Named turns come first, each shown by rows before and after it. Which turns, in which order, take the first row of each pair that follows to the second? Write the first one first, as in the answered first pair.
turn F:
[ 0  0 -6 -4 -6  4 -4  6 15  3] => [-2  4 -4  0 -4  7  3  6 14 -1]
[-5 12  1  7  3  3 16 17 -3 -3] => [ -7   6   6   6   3  -7  14  15 -11   1]
[ -4  14  -7   9   1   4   0  -4   1 -14] => [ -8  14  -2  10   2   0   3  -4  -4 -14]
turn A:
[-10   3  17  -1 -12 -24   2  16  -5  23] => [-24  -6   3 -24  -6 -17   0 -19   3   6]
[ 1 -3  2  4 -4 -1  3  6 -3  1] => [ 0 -8  1 -3 -4 -2  0 -2 -5  0]
[  5   2  11  25   4 -13  -3  25  -9  19] => [ -7 -21   0 -11  13 -20 -19 -19 -12   9]
turn B:
[ 0  0  4 -1  8  0  7  8 -5  8] => [ 3 -3 -3 -4  7  5 -2  5  6 11]
[ -3   1 -17 -12   3  22  -5 -23  20 -15] => [-19   1   7  -5   9  -1  20 -22 -14 -20]
[-7  6  3  1  6 -7  8 -6 -5 -3] => [ 0 12 -6  5  4  5  4  2 11 -1]

Each pair is 2 to 3 turns apart.
[-12   7   0   0  -6  20   7 -18 -10 -13] => [  1  15   7  18 -10  17   6  11 -10   2] -> B, B, A
[-11  15  -9  -4   7  14  17 -10  -2 -21] => [-15   4   3  -8   8  -6  13 -11 -23 -16] -> F, F
[-16   3  -7  -8   8  22  23 -26  16 -18] => [  0  -3  25  17  -2 -13  16  23 -17  21] -> A, F, F
[ 0 15  5  0 -4 15 20  8  2 -7] => [ -2 -11   5 -24  -3  -6  -1 -13 -11   0] -> A, A
[  7  -1  -1  -6  -7 -15 -11   8  10  14] => [-13   4   4  -9   0 -15  11 -12   0  -6] -> A, F, B
[-11   2   1 -14  -5   1  13  -4  -4  -8] => [ 1 10 -1 -3 -8  9 10 15  5  0] -> B, B, A
[-24   4  -4  -2   4   9  13 -52   4 -16] => [ 21  -2 -15  11 -14  11 -33  -3  30  28] -> B, A, B
[  7   9  14  17  -3  -7   5  28 -10  12] => [-16  13  -2   1   7  13  21 -13   2 -21] -> A, A, B
[-9  8  3  1  4 12 14  1 16 -9] => [ 5  4  7  6 -2  4  2 20 14  7] -> F, B, A
[ -3 -13  -1 -12  -3 -10 -17  -1  -5   7] => [-11  -2  12   0  -1 -14   2   5 -18   2] -> F, B
[ 14  -2  -3   0  -4  -4 -21   8   8  13] => [  1  14  -9   3   1  16   3  -7  18 -11] -> A, F, F
[ -9   6  10  15   6 -11  17  11  -8   7] => [ -7 -16   0  -7   5 -19  -8  -7  -7  11] -> A, F
[  0   5 -17  -2  -6   8  13  -8   7 -15] => [ -8  -3  -5  -3  -3 -12  17  -9 -14 -11] -> F, F, F
[  2 -26   6  -4  -7 -28 -15  15 -19  24] => [-13  -5  18  13   1 -21  24  16 -31   6] -> A, B, A
[ -9  -8  25   9  -2 -18   6   6 -17  10] => [-19   9  12   9   4   9  23  -9   2 -16] -> A, A
[  7   4 -11  -2  -6   6  -4 -16  17  -9] => [ 16  -5   1   3 -10 -13 -18   2   3  11] -> A, A
[-13   1  -4  -9   9   3  11 -23   1 -18] => [ -5   7  16  11   6 -13  16   8 -16  -1] -> B, F, A
[  1 -14  16   1  -5 -17 -24   5 -13  14] => [ -1  10  -7   6  -3  24 -10  -5  25 -12] -> A, B, B
[-10  -6   5  -5  14   1  19 -16  -7 -19] => [-10  -1   7   2  11   2  24 -10  -7 -19] -> B, B, B
[ -2  -2  15   9   5 -10   9   7 -15   6] => [11  7  0 12  0 12  1 14 13  6] -> B, F
[ 3 14  9 14  3  1 15 15 -5 -5] => [  4 -14   4 -14   3 -17 -12  -7 -12   5] -> F, A, F
[ 15   3  -6  -5  -4  16 -14   4  18  -1] => [-10  10   5  -3   6  11  14 -11  -1 -20] -> B, A
[-16   1  13  -3  -1 -12  12   6 -35  -3] => [-18  -9   4 -18   1 -12   0 -12 -31  -6] -> A, F
[  8   2 -10 -11  -2 -14 -20  10  -1  25] => [-13  27   1   6   6  -3  23   7  -7  -2] -> B, A, B
[  4 -28  -7 -22   1 -10 -28 -22   7   2] => [-17 -13  21  -5   8 -24  12 -15 -26  -9] -> B, A
[  1 -10  -3 -20   3 -12 -25 -19  -8  -4] => [  0   6  18   7   2 -20  -2  12 -28   3] -> B, F
[ -8  18   3  15  14  21  27  -1   4 -12] => [ 10  -8  18  10   5 -12  -5  21 -17  25] -> A, F
[-14  14   6   6   4  -7  25 -15 -17 -16] => [-14   1   3  -7   4 -16  13 -27 -20 -14] -> A, F, A
[  9 -12 -15  18 -29  -8 -26  19  13  17] => [ -2  12  -7  37 -23   6   8  25  13   0] -> F, F, F
[  9   0   3   4  -9  17 -15   5   8   4] => [ 3  2  1  2 -6 22 -8 -3  9 -6] -> A, A, F
[ -2   4 -15  -5   0   1 -11   2  14   1] => [  3   1 -12  -3  -1  -4 -15  10  11   6] -> A, A
[  4  13  20  11  -4  -8   8  -1 -23  -7] => [ 16  22   2  14 -10  16  -3   5   8  -9] -> B, F
[ 5 27  2 21  2 23 12 24 13  1] => [ -7  12 -16  -8   6  29   3 -18  22 -15] -> B, F, F
[ 11  -7  21  10  -4 -21  -3  25 -11  19] => [ 14  -5  18  14  -6 -16  -6  29  -6  20] -> B, B, B
[-12 -13  18  -3   9 -30   8  -4 -35  -1] => [ 11 -10  15  10  -1 -24 -11  28 -20  21] -> B, A, B
[ 13  -2  -1   4 -11  -3 -11  13  12  21] => [-3 14 -7  4 -4 15 12 -5 19 -7] -> A, A, F
[  9 -13 -12 -10  -9  -2 -26   4   9  17] => [  6   1  10  14  -7 -11  -3  27 -11  19] -> B, F, B
[  1  -1 -10 -10   2   9  -2 -14  11  -9] => [  9   5 -10   0  -2  12  -3   1  14  -3] -> B, A, B
[-13   5  20   0  -3 -24   2   9 -22  16] => [-11  21 -13  -7  -2  21   3 -11  24  -7] -> A, A, B
[  3 -22 -17 -19   5  15 -23  -9  21   0] => [-14 -27  14 -13  10 -19  -2  -7 -25   4] -> B, F
[-20   8   2 -17  18  14   0 -13  13  -9] => [-16  16   2  -8  17  22   3  -3  19  -7] -> B, B
[  7   3 -15  -6   5  34  -5   5  17   0] => [  2 -24   2 -21   5  -5 -17  -3 -15  15] -> A, B
[-14   4   7 -26  11 -10  11 -15 -30  11] => [-17  13   5 -20  12  -2  21 -15 -25   3] -> A, F
